Each row is where one point has got to under a steady rotation. How many ticks took it there?
The counts run from 0 to 722.
[  4   0   6   1 -10  14  -2  -4  -8  10   0   2  -6  -3  -1  -6  -7 -12
   5 -14  -8 -21  -8 -35  -5 -11  11 -16  -9   5  -5  22  14   5 -10  -2
   0   0  -6  -6   2  -7   0   4 -10   1 -20  -7   5   0]  33
[  8   6  20 -20 -19   3  -9  -3   7  -6   2   1   8   2   7 -11  10  -8
   7  -2  -5  -7   2 -20 -25   0   2  -4  -8   9   3   5   6   9  -8 -16
   4   2 -11  -8  11  -3   2 -16 -11   4 -13  -5   5   9]  269
[-12  -3  -3  -2  -6   6   3  -8  -2   8 -18  25  -1   3  -3 -28   7   5
   4   2  -5  16   3 -11   7   4  -3  -3 -11  -6   9   5   5  10 -12  12
  -1   0  -6 -21   0   6   9  16 -10  -9  -4   6  10  10]  161
[ -2 -15  10  -2 -10  18  -8  -6   8  14 -11  11  -9  -3  -2   1  12   4
   4   1  -3 -14   7 -24 -11  -4  15 -14   1   1   1  10 -12   0  -5  -2
  -7  -6   0   0  -4   1   6   8 -14   5 -17   8   3  19]  579
[  5   7   6 -13  -7  18  -1   1   8  11  -7  11   3  -2  -4 -12  -2  -6
   7 -12  -9 -14  -4 -22  -1 -10  10  -2 -13  -3   5  10  12   9   0  -2
  -4  -7 -17   3   6  -6   1  11 -12  11 -27   6   2  13]  37
[ -1   3  11   6 -22   6  -7   6  -5 -12  17   4  -8   5  -4  -5   2  -1
  -7 -11   2  -5  -1 -18  -1  -5  13  -6   3   9  -7  20   3  14  -8  11
  -7   2  -3 -11  -6   5  11  -1 -30   9  -3 -15  -6   1]  107
[ -9  -8  12   8  -4   7 -14   6  -7  10  -9  14 -13  -5   5 -15   5 -12
   4   0   0  -7   7 -28 -17  -2   1 -17  -6   1   1   5   6   3   0   3
  13   0  -4 -15   3 -11  21   2  -7  -5  -1 -18  -1   0]  8
[ -8   1   1  16  -1   7   4   1  -4   2  -1  15  21  10  13 -16  11  -5
   8   7   0  11  -2 -18  -2  -7  13   8   7  -5   2  11  15   7  -5  -1
  10  15   3 -10  -8   5  11  -5 -13 -19  13 -14  12   4]  149
[ -4  -2  14  13  -1   2   1  -5   4  -6  -1  16  21  -2   9 -16  15  -9
   3  11  -6   0  -6  -9   3   6  12  16   3 -10   6   7  14   3  -9  11
   2  10 -13 -11  -2   8  13  -3  -5  -5   3 -13  13  16]  396
[ -5  -3  18  -2 -14   0   6  -4  -2 -16  12  12   0 -11 -12  -5  13 -17
 -18   5   3 -11   3  -7  -1 -10  -1  -2  -5   9   6  17   0  12  -7  11
   6 -12 -15 -12   2  12  15  -4 -18   4   7 -12   5   8]  91
[ -9   1  -6  22  -4   5  -5  17  -4   0   0  28  12   0   1 -16   9   9
   7  -5   4   5  -2 -18  14   3  11  12   1   1   2  12  16   8   2  11
   4   5   2  -6  -6   7  16   3 -19   2   3  -3  -5  14]  380
[  3   5  -2   7   1  -3   2  12   0   0  -5  10  14   7  -7   7  14   6
  -2 -13   9  -9  -3 -27   9 -10  17  -4  10   6  -2  20  10  14   6  -4
  10  -8  -3  14  -5   4   1   8 -20   7  -6  -5  -6  10]  601
[  7   1   6  11  -4 -16  -5  -8  -6  -1  -2   4   2   7  -2  -4  10  -4
  -6  -1   6   2  -4 -32   6  -1   1  -9   4  17  -3  10  10   9 -14   6
   1 -10  -8 -16 -13  18   8  -1  -6  13   8 -23  10   5]  476
[ 13  -5  12  -1   5   4   3 -20   7   8 -20  -4  12  11   7  -9  12 -15
  -6  -3  -3   1  -9 -18   2  -5  18  -3   7  -7  -1   5   6   8 -11   4
  -3   2 -21  -7  -5   8   8   8 -10   3  -5 -18  15   7]  175
[ -9 -14   5  18  -2  14   1   1  -5   3   0  19  -1 -15 -11 -10   5  -9
  -7   3   2 -13   0 -18  16  -4   8  -1   1   3   6  14   2   1  -3  21
   3  -8  -8  -7  -9  13  20   7  -9   4   2  -6   6  14]  84
[ -8   5   8  -3 -20  -3  -8   5 -13  -6  -2  11  -3  -4  -7 -19   6   0
  -7   2   7   9  13 -20 -10   3 -13 -11  -6  14   7   5   5  11  -5   3
  17 -11  -3 -18   4   7  14  -2  -9   8  15  -9  -1  -2]  237
[  3  -2  10 -14 -24  16   1  -3  -1 -14  11   9   9  -1  -1 -14  -2  -8
   5  -4 -12  -2  -3  -8  -8  -6   1  12 -15   6   4  19   6   4 -17  -1
 -10   4 -11 -14  -2   3   5 -14 -16  -3  -7   9   6  13]  663
[  4  -9   0   0  -5  -3   0  13 -19   3  -6  19   1   2 -12  -1   8  11
   2  -6   4  -5   2 -32   8  -9  -3 -12   4  10   0  23   6  13  -3  -6
   2 -13   2  -2   0  -3   2  -2 -19  -4  -9   5 -13   8]  605
[  1  -2  22 -14 -10  -7  -2 -11   7   6  -6   3   2  13   0  -7  20  -2
  -5  12   0  13   6 -12 -11  -8   3  -4   6   7   8   2  -2  21 -11  -8
  -9 -10 -16 -12  -5   5   2  -2 -13   0   4 -16   7   8]  719
[ -7  -3  14  13  -8   9   1  -7   7  -9  10  11  -3   3  10 -11   4  -9
  11  -3  -2  -4 -12 -14   4   5  13   2  13  -4 -12  23  18   2  -9  -1
  -1   8  -1 -19   2   8   9  -7 -20  -4  -4 -20   8   7]  648
[-10   6   9   8  -4   0  -9  -5   8  -3  -5   7   0  -4   8  -8  13 -17
   8  -1   0  -3   2 -16  -2   9   1 -12  13  -3 -15  11  22   6  -4  -6
  22  -4  -1 -17   4  11  13  -2  -9   4   8 -23   8   0]  247
[  6   4  -4   6 -11  -1  -9  -2 -12 -10  -8   3  24   0   5  -7   5   4
   5 -13   4  -5  -2 -34  -9   9   3  -3  -6  10  -5  16  15  -5  -5  -7
  16   9   1  -7  -1   8   8 -19  -8   2  -1   1   8   5]  525
[ -4  -6  19   4   7   5  10  -5   3   1   0   4   5  -3  -7   2  12 -20
 -15   6   8  -8  -2 -23  -6 -20  11 -11  10   2   4  14   4  15   4  -5
  11  -3 -12  -5   5   5   6   8  -8 -10   4 -19  12   2]  321
[ 10  -4  -1  -7  -5  20   5  -8   7  12 -15  -2  -2  16   0 -14   3 -14
  -7 -10  -1   3  -7 -17  -4  -9  18  -8  -7   3   1   4   2  10  -4  13
  -6  -2 -20   2  -8   7  13  12 -19  15  -1 -13  10   5]  183
[  7 -11   3  -5  -3  13  -4  13  -3   0 -12   1  12  18  -5 -14   6  11
   1 -12   6  22   1 -24 -10  -4  14   0  -9   0   1  13  -4  13  -6  -8
 -10  10  -9  -2  -4  -5   8  -9 -23  -7  -6   5  -1  12]  678
[ -3   3  -5  -5  -9  22   4  -4  10  13 -11  17   2  -6   2  -7   2 -10
   8 -12 -11 -19  -3 -19  -3  -6  16  -3 -13  -2  -3  15  12  -1  -1   5
   7  -2  -9   5  -1   0   5  14 -12  11 -18   7   7  14]  36
[  6  -6  -7  10 -19   6  -5   5 -15  -8   5  16  17   7   4  -8   5   3
   3  -9  -9  -3   0 -22  -3  -1  10   9 -17  11   1  15   8   0 -11  14
   2  10   0  -1 -15   0  16 -16 -19   0   4   0  -4  10]  132
[ -1   1  12 -11 -14  15   7 -11   1  -7  -2  -2   2  12   4 -12   3 -19
   0  -4 -10   9   1  -7  -7 -14   4  -9   6 -11  -7  22   8  16 -14  -7
   3   3  -7 -18   4   0   6  -5 -21 -14   1 -10  12  -4]  418
[  5 -20  -6  -3   2   3  11   0   1   7 -20   5   5  14  -1  -2  13   1
   0  -1   5  16  -1 -26 -12  -7   8  -9  -3   9  -5  15   2   1  -6 -12
  -1 -10   2  -2 -10   6  10 -19 -18  -9  14  -7   7  10]  450
[ -4   8   1   2 -10   0   0  10 -14  -3  -5  22  15  -8 -11  -6  12   6
  -4   2   0 -10   8 -20  17  -9   3   5  -1   6  13  14  11  14   2  12
  10 -15 -10   5  -4   5   5  10 -10   8  -6  10  -6  15]  610
[  1  -8   5 -12 -25   8  -4  10 -10 -10   8  18   0  -1  -9  -6   8   9
   1   0  -1  -5   5 -16  -6  -3   4   4  -8  16   7  19  -4   3  -7   5
  -4 -10   0   0  -5   4  11 -13 -25   6  -9  10 -13  18]  359
[ -7  12   1  -3 -26  10   1  -2  -3 -15  14  11   9   1   0  -6   8  -9
   1  -3 -11  -7   8   0   7  -4   5   7   1  -3  -8  24  18  12 -12   8
   6  -2   1  -5  -4  12   9  -3 -24   7   4   1   0   6]  116
[-10  -5   7  -1  -6  10 -19  14  -2  12 -17  14 -10  -2  -5 -22   8   3
   3   7   4  11  13 -20  -5   2  -4 -10   2   3   5  -3   6   8   6   2
   5 -17  -8 -12   2   3  20   4 -11   9   5  -7  -4   7]  235
[ -7  14   7  12  -8   9  -2 -12  12   5   3  10   5   0  10  -7   6  -4
  11  -6  -4 -14  -7 -27  -2   3  22  -3   5   1  -4  10  10   3  -7   1
   6  15  -1  -6   0   8  -1  14  -8   7 -16 -11  19  10]  27
[-10   5  11  12   4   2 -10   3   2   7 -11   5  11   0  -5 -15   8   8
  -9  -9  14   1   1 -29  -3   1  11  -7   2   3   7   2  -1  12  -1  -1
   5  13 -15 -10   6   2   4  23  -4   4 -10  -4  12   6]  553
[ -5  -2  13 -11 -22  10  -3   6 -12 -11   9  17  11   0  -4  -9  15   9
   4  10  -2   6  12 -12  -6  -6   0  12  13   8  12  15   3  12  -3  -8
   5  -6   0  -5   5   2   6 -13 -21  -7   0   8  -9  10]  367
[  2  22   4 -17 -19  15 -14  11  -2   2  -7   2  11   2   1 -17   1   2
   9 -12  -5   2   7 -19   0   1   5   5   2   2   0   8  20  14   3  -6
   7  -5 -14   4   6   1   3   6  -9  24  -7   3  -1   3]  512
[-18   2   1  13  -4  20   0  -3   4   8 -10  10  -3 -10  -7 -11   3 -15
  -4  -9   0 -10   4 -22   5  -7   6 -16  -5  -8  -2  15  10   7  -4   8
  12   0  -4 -16   1   4  12  21  -5   0   0  -5  17   1]  559
[ -1  -9   5   4  14   4   1   9   8  12 -21  15  17  -1  -3  -6  11   5
  11  -2   4  -2  -6 -32   0   1   8  -4   1  -3   2  12  10   4   1 -18
   2  -3  -7  -6   3  -1  -1   4  -3 -12 -12   5   9  18]  300
